Where one turn sends some rows of the set: a few examples, then the rows asked
lin:   6 -11   1   1   0  -3  -3   6  18   4  -1   4   4   0   8  -8   6 -12  -1   9  -1  -1  -3   9   6  -1   5  -4   5   1   6   1   1   9  -6
kisaz:  -3  -1   0   5   7  -6  14   2  -5  -3 -10  -9 -10  12   0 -13  -4   6   3   0  -3   8   4   2  -4  -3   1   3  -2   5   3   7   7   5   3
mivu:  11  -6  -5  -2  -2  -3   3 -12  -2 -10   3   1 -12   6  10 -10   7  -1   1  -8  -2   0  -8   7  -7  -3   8   6 -12  -7  -7   1  -5   2   3
keko:  -7   6 -10  12   6 -11   9  -3  -4  10   5  -6   6   7  -5   6  -5   8   5  -9   7   2  -4  -3   9  -1   4   5   1  -4  -1   5  -7  -8   0
biruf:  11   3  -6   1  -1  -4  -9  -4  -6  -4   9   4   0 -13 -12  -1   5  -1  -9 -15   0  -6   0  13  -3   6  12  -2  -7  -1   2  -7  -8  -6 -20
Dom:   8   1  -2  -2 -12  18   0   2 -25  -3   3   2  13   0 -12  -4   3   1   2  -4  19   5   1   4   5   8   9  -5   6  -2  -3  -3  -1  -5  -7
vubag:  -9   4  -7  -5 -17  -7  -5   3 -13   5  12   3  -1   7   5 -10  -4   9   1 -15  -2 -12  -3   3   3   5   3 -10   5   0   0  -2  11   3  -7
Bipar:   1   3  -8   3   6 -11  10   7  -5   5  -5   0   4  -7 -18  -6  -2  -3  -4  -1   2   2  14   7  -1  10   5 -11   5   9   9   2  -2  -7 -16
Gudaf:  -2   4  -3   4  -4   9  15  15   5   1  -9  -6  11   0   0  -7   7   2 -11   1   2   1   4  -3 -11   1  12  -1   6  -4  -2  -2  11   4   8
Nibid:   3   7   3  11   0   1  -3   9 -14  -7  -2  -2   7  13  -2   4   8 -12  -1 -10   1   5   4  13   6  -5   0  -7   5 -15   7  13   6   3 -10
megu:  11  -2   7   3 -13   9 -23 -11  -4   3  -3   8   7   0  -4  -7  11   5  10  -5   8  -3  -4  12  -7   3  -1   3  -9  -1   8  -1   5  -1  -7
pono:   2   1  -1  -4 -16   6  -4   6  -5  -5  -7 -12  15  12   5 -12 -10  -2   7 -12   8   3  -3   3   1   0   4   1  -1   2   4   3   2 -15  11
garu:   4   8   0   3  -2   5 -11  -5 -13   5  -2   6  -2  10  10  -8   1  14  -8  -1  -4  -3 -12   1   0  -8  17  -4   5   0   0  -4  -2   6  -1
bubi: -12  11   1   0 -10   0  -2   1  12  -6   0  -1  -9   0  -9  -4   1   6  -5  -5  -2   4  -2  -5  -1  -2  -2  -5 -13  -4  13   3  -6  -8   5
Tigiz:   2  -1   6   3 -15   5  -6   2  -3   0  -4  -5   6  -6  -6   1  16   2  -6  -6   1   8  16  13 -12  -6   1  -8  -4  -5   7  -1  17   5   8
lakoz:  -2  -3   1   1 -13  -8   4  -6   3   7  -6   3   3  -9  -6 -12   2  -4   4 -11   1   0   8  -2  11   0  -4  -7  -5  13 -12  -9  -8  -9  -5
rap:  -3  -7   6  -6   0  -1  -3   2 -12 -13   8   0   5   7   1  -1  17  -2  10   1  13   1  -4  -4  -6   5  -1  -1  -3 -13  -3  12  12  -1   2
dif:   0   6  -3   2   3  -1  14   0 -23  -4   4   1  -5   1 -15  -5   8   5  -1  10   3   2  11  -1  -9  -2  11  -1  -9   0  -8  -2  -4   0  -8
galog:  -1   0   0   4   2  -7   1 -10  -7   9   0   4   5   1   4  -1  16  -8  -2  17   1 -14   3  -1  -1   7  14  -5  -3   2  -4  -3   8  -4  -9
Lok:  -7  -9   1  -4 -14 -10  -4   8   6   0   0   7  12   1 -10  -6   1  -1  -5 -11  15  -9   6   0   5  11   0  -2   5  -6   8  10  10 -10  -9
vasi:   2   9  -8   4 -17   0  -1 -11  -6   7  10  -3  -1  11   2  -6  -3 -21   3   4   7  -1   0  -2  -6   7   6  -8  -4   6   3  -2   7 -11   1
bodas:  -3  -5   5   4  -3   5  -4  -5 -12 -10  -4   2  -7 -17   4 -10   0  -4   3 -14   1   3   1  -1   6   2  -2 -14  -5  -8  11  -6  -8   3  -7
nove:   0   5 -10   8 -10  -7 -13  16  -7   9  10   7  -3   6 -12 -10  10  -1  -7  -3  12   3  -6  -1  -5  -3  -1   5  -5   8  -7   2  11  -7   0
goze:  -2   2   2   8   6  -5   7   0 -12   2  -6   2   6 -10 -14   0  17   3   1 -16  16  -1  -1   2  -2   1  -7   5  -2   2  -6  -9  -1  10  -5
fes:   3   5   1  -1  -5   4  -3  12  -3  -5   2   5   7  -6  -3  -6  14  -8 -23  -6   7  -4 -14   0  -5   2  14  -8  -5   4  -9  -4   1  -9   0
Vovip:   7   4 -14   9   3   6   5  -3  -4  -3  -2   0  -2   0  -3   6  14  -1  12   6   9   6  -4   5   1   3   2  -2 -10  -5  15   0 -10   0  10
Nisa:   9  -7   0   2 -10   5   5   4  -8   6  -1   3   8  -6  -1  -6   2 -10   6   7  10   0   3  27   2  -7  -5  -5  11  -4  -4   0  -1   2   0
vope:   7  -1  -9  -2  -2  -9  -5   1  14  -6  -9  -6   0  -2  -2 -12  -2  -5 -10 -19   1   5  -4  17  -3   4   1   3  -3   5   9  -3  -2  -3   0
Vak:   6  11   6   8   6   2  -8   7  -7  14  -9  -8  17   2  -3 -10   0  -3  -6  -9  -6   4   2   1   1  -6  11  -9   6   2   8  -1   0   4 -17
melig:   3   1  10  -1  -7  -1  -8   3  -5  14  -4  -1   3  15 -16  -3   2   5  11   6   9   3   8  -4   2  -5  -2   1   4  15   6   9   6  -4  -3

Bipar -> biruf
megu -> pono
Where do these go?
Nisa -> vubag
garu -> Gudaf
Vovip -> keko

Where one turn sends some rows of the set: a few examples, then the rows asked
Tafon: -9 -5 -2  4  6  1  7 -7  5 17 14 -9  1  6  7 -4  8 -9 12 -6 -7  1 -5  5
Raf:  -6   2  -1 -14   3 -12  15  -8   3   5   4 -19  -6   7 -13   5  15  -2   1  -1   2  -7  -6  -1
pepif: -14   6   1   2  -3  -7   5  -3   0  -8   1   8  -1   6  -1  -3  -4  -4   0  -9 -16   8   3  -1
kef: -13  -5   9  -7   6  -4   5  -5   1  16  -6  -8 -10  -9 -13   7 -11   7  -1  -9  -8   4 -17  -1
kez: -13   0  13   6   2  -2   2 -14  11   4   0  -8 -13  -4  -7   9 -11   3   1  -2 -19  -2  -8   1
Guton:  -4 -10   4   4   3  10  10 -13   6  12  -2  -9 -13   0  -6   6  -7   9  -8  -9  -7   7  -3   3
Gom:  -8  11   2   7  -6   1   2   4   0  -8  -2   0   0   1 -12  -4   1 -12   4  -5 -20   4   3  -5
kibif: -10   1  -6  -9   7   3   4   0  10  21   7 -14   7   3   0  -4  -2   0  10 -10   4   2   1   4
Nat:  -6  -2   8   0   9   1   0   9 -21  12   6  -1  -8   4   0 -10  10   2 -15 -11  -6  -3  -4  -5
veled:  -3   5  13   2   7   6  -1   5  -8 -10   4 -10 -21  10  -2  -6   6   7  -1 -11  -5  -3   5  -9
peb: -16   7   2   8   3   2  -2   3   0   8  -4  -3   4   7 -13  -2 -12 -15   5 -15  -7  -4 -10  -8
Pavin:  -9  -7   4 -14  17  -4   7   3  -8   1 -10  -4  -8   9  -1 -11  10   1 -11 -11  -4  -9  -1   4
Gibul:  -2  11   2 -15   1   2   6   1  12  14   9 -22  -2   2  -5  -6  13  -2   0  -7 -10 -14 -10   3
Niv: -10  19   4  -3  15 -12  -4   3 -13   0 -10  -9   2   7  -3  -3   1   0  -7  -2  -8   2   1  -2
Rer:  -3   7  10   8  -6   7   0  10 -11  21   1  -6  -3  -7 -10   5   1   7  -5  -3  -9   9  -2  -2
guz: -10   8   4  -9   8   6  -4  10  -8   3   6   7  -3  -8  -2  -2  -1   2   3  -7 -10   9 -20  -5
bove:  -7  -7   5  -9  15  -2   1   4 -15   3   0  -1  -9  10   2 -14  13   2 -13 -11  -9  -6  -5  -2
Fevit:   5  -3  -5  12  -6   3   1  -6   5   6  -1  -7   2   6 -11  -1  -3  -1  -1 -11 -20  -1  -8   3
Rered:  -8  -3   4  -6  -6  -2  17   5  10   7   0 -19   3   0   3  -8  15  -1   0   2  -9  -9  -6   4
Leros: -15   0   5  -3   2  -8   3   6  12  14   6 -14  -5  -1   6  -4   1  -2  22  -4  -1  -4  -7   0
Puvu:  -7  -2  -2   9   7  15   3  10  -8  12  -7   0  -7   0  -2   3  -3 -10   3 -14   2  -1 -13  -4
basu:   1  10   6  14  -9   4   3   1  -3  12   5 -11 -14  10 -12   1   0   6   1 -16 -13  10  -6  -4
Gumes:  -4   6  16   2   5   1  -2   5  -5 -11   2 -15 -17  13  -1  -7   7   6   3  -8  -4  -1   4 -13
Sazo: -13  17   7  -3  15  -9  -6   2 -13  -5  -7  -9  -1  10  -5   0   1   1  -8   0  -5   0   3  -2
pera:  -5  16   0  11   2  -5   7   7  -5   8  -9  -6 -14  -5  -8   8   0  -3   5  -5 -17   9  -3   0
losa: -11   9  11 -12  15 -10  -6  -3 -10  -2  -7  -8   2  17  -4  -7   3   3  -6   0  -5  -3  -2   0
nogi:  -3   2  -1 -11   1  -8  16  -3   4  11   3 -17  -4   8  -9   3  19  -8   4   0  -2  -8  -9   1
pela:   4  -2  -1  -2 -11   2  -1   3   1  12  -7  -9   2  -4 -14   9  -5  11   6  -4   1   1  -3  -2
todo:  -5   9   4 -14   3   2   5  -1   9   8  13 -18 -10  -1  -4  -4  10   4  -3  -3  -8 -18 -13   4
mivuk:  -9   2   6  -9   5  -9  11 -10  -4   1  -1  -8 -11   4 -22  15  -3   4  -1 -13  -4  -3  -5  -4
sib:   4   0   0   7   0  -3   0   7   1   6  -4  -4 -12  -8  -9   8  -2  -1  16  -4 -15  -5 -18   0
mem:   3   5  -3   0 -16   7   2   3  -8   6  -4   1 -15  13  -6   0   4   4   0 -13   2   1   2  -3
bemo:  -3   3   1  -5  -6   8  -1  -4  -7   4   3   4 -11  14   0   6   2  11   1 -12   7   9  -5  -3
pupe:  -4   1  16  -9  12   4  -5   3  -4 -11   2  -8 -15  11   2  -6   9   6   1  -2  -6  -7   5  -8
fas: -11  -4   5  -6   0  -3  17   1   6   2   1 -18   6  -3   0  -8  13   3  -9   3  -8  -5 -10   5
Tili: -11  -8   0   5   6  -1   7  -8   6  14  14 -13  -2   8   2  -6   6  -9  14  -8  -6  -3  -7   3
kurug: -10  -2   8   2   9  -2   2   9 -22   8   1  -1  -6   3  -3 -13   9   5 -15 -11  -6  -2  -7  -2
zizem:  -4   6  15  -1   1   4   1  -6   2   2   5  -7 -15  -5  -4   7  -7  13  -8 -10 -14 -14 -17   4
Taf: -13   4  15 -13  13 -11  -6  -3  -4  -2  -4  -9  -4  18  -8  -9   6   0  -3  -2  -4  -9 -11  -2
Fida:  -3  12   5  -2  -1   9  -7  11 -11  10  -5   2  -2  -3  -8  -2   5  -3   1  -4  -6   3 -23  -3
kavu: -11   3   7  12  -9  12  -5   2   0   6  -2  -2  -6   8   1   5  -8  -5   5  -7   3  -9   4  -5
Sobab: -11  -1  -5 -10   6   4   3  -4  10  21   7 -15   7   2   0  -5   0   2   7  -9   3  -2   0   5
nif:  -9  -9  10   4   7   2  14  -5  -3  -4  -7  -8   4  -4  -4   6  -1   9 -12  -1 -10   3 -14   3
Nafe: -15  -1   3  -4   4  -5   5   4  10  13   2 -15  -4  -2   7  -5   2   0  20  -3   0  -3  -9   2
Tetiz:  -7  -3  19 -11  13   9  -2  -2  -2  -5   4  -6  -8   7   0  -5  11  -1  -5   1  -8 -12   5  -1

kibif -> Tafon
mem -> Gom
Fevit -> sib
Where do these go?
mivuk -> nif
bemo -> pepif
kez -> kef
peb -> Puvu
Gumes -> Niv
basu -> pera
todo -> Raf
bove -> pupe
Gibul -> nogi
Pavin -> Tetiz

Where one turn sends some rows of the set: a few examples, then the rows asked
Ragaf:  -3   1  10   7  12   1  -4  15  11 -10   4   3   9
kapo:  -6  -2  -5   8  -7   0 -15  -4   6  12   4  -2   9
Lomov:  11 -11   3  18   2  12 -21  -3   9  -6  15  -4   1
vuri:   2 -11  -2  15   7  13 -20  -4   5   6   1 -11  15
zonib:  10  -1  -4  16   0  11 -19   0  12  -3  18  -3   2
mevo: -7  2  9  4  7 -3 -3 13  8 -9  4  7  6
Fosu:   1  -6   7  20   4  13 -26  -4   3  -7  11  -2   3
vatab:  13 -15  -1   1   2  12 -11  -6   2 -11  -6   3   5
Bunel:  -3   1  11   7   9  -3  -4  13  12 -11   6   6   6
risan:   4 -10  15  21   7  -9 -13  11   8  -2  -2  -3   8
Fav:  -4 -11  14  13   2  -6 -13  -1   5 -16   1  -2  11
sok:   9  -9 -10   5   5   9 -13  -2  -7  -3   2   9  -7
nufo:  14 -11  -7  11   5   2 -10   5   0  13  -4   7  -1
kalu:  15 -18  -3   9  -1   1  -9  -4   8   3  -7   3  11
kedes:  13 -17   1   4   1   2  -8  -1   5   4 -13   3   9
fazit:  -5  -9   7  18   1   8 -22  -7   5   0   2  -7  15
pep: -8  3  9  4 11 -1 -4 13  7 -7  1  3 10
Tagen: -9 -6  9  2  8  1 -2 10  2 -5  3 12 -4
mupad:   3  -1  -2  14 -10  -2 -17  -2   9   7  15   4  -3
rizum:   2  -9   3  14  -8   0 -18  -4   2   4  14   5  -8
pon: -11  -3   7  10   9   0 -16   1  -7 -15   4   2   0
Varis:  -1  -4   8  22  -1   3 -24   0   1   5  12   4  -6
kasi:   2  14  -6  12   6   5 -14   1   0  -3  10   4   0
tona:   2 -11  11   7  14   7  -1  11  14  -8  -2   1  12
feti:   0   9  -4   8   0   4 -12  -9   7 -13   5   2  11
zan:  -5  -7  10  21  -3  -1 -21  -2   3  12   2   0   8
Sul:  5  4  2 14 -4 -6 -9 -4 15 -1  2 -1 16
Mibip:   8 -18   0   5   3  10  -5  -4   9 -15  -4   4   8
kide:   5 -11  -2   8   8   1  -5   9  -1   9  -6  11  -7
fal:  10 -15  -6   4  -1   9 -11 -10   3 -11  -1   5   6
fuz:  12 -10  -3   3   5  11 -12   0  -5  -5   0  10  -8
memi:   5 -11  -3   4   6   9  -8   0  -3 -11   2  12  -9
tiden:  -7  -9  -1  11  -4   0 -17  -5  -1  15   2  -2   5
zud:   1  -1  -7  12   4  12 -18  -4   7   3   7  -9  14
sov:   8   9  -1  18   4  -4 -11   7  10   9   4   2   6
pok:  12 -12  -1   5   3   3  -9   6  -2  10  -7   9  -4
Tuko:   8 -18   1  10   6   1  -3   3  10   4 -12   2  10
Tasu:   1 -10  12   4   7   5  -3   8  11 -15   6   9   1
ven: -7 -7  8  4 14  3 -2 13  5  4 -5  6  7
dunep:  -2  -3   8  18  16  -2 -15  13  -5   0   1   0  -1

vuri -> tiden
Bunel -> Ragaf
kalu -> nufo
Where do these go?
Sul -> sov
mupad -> zonib
vatab -> kedes
Fosu -> fazit
Mibip -> Tuko
dunep -> pon
Tagen -> Tasu

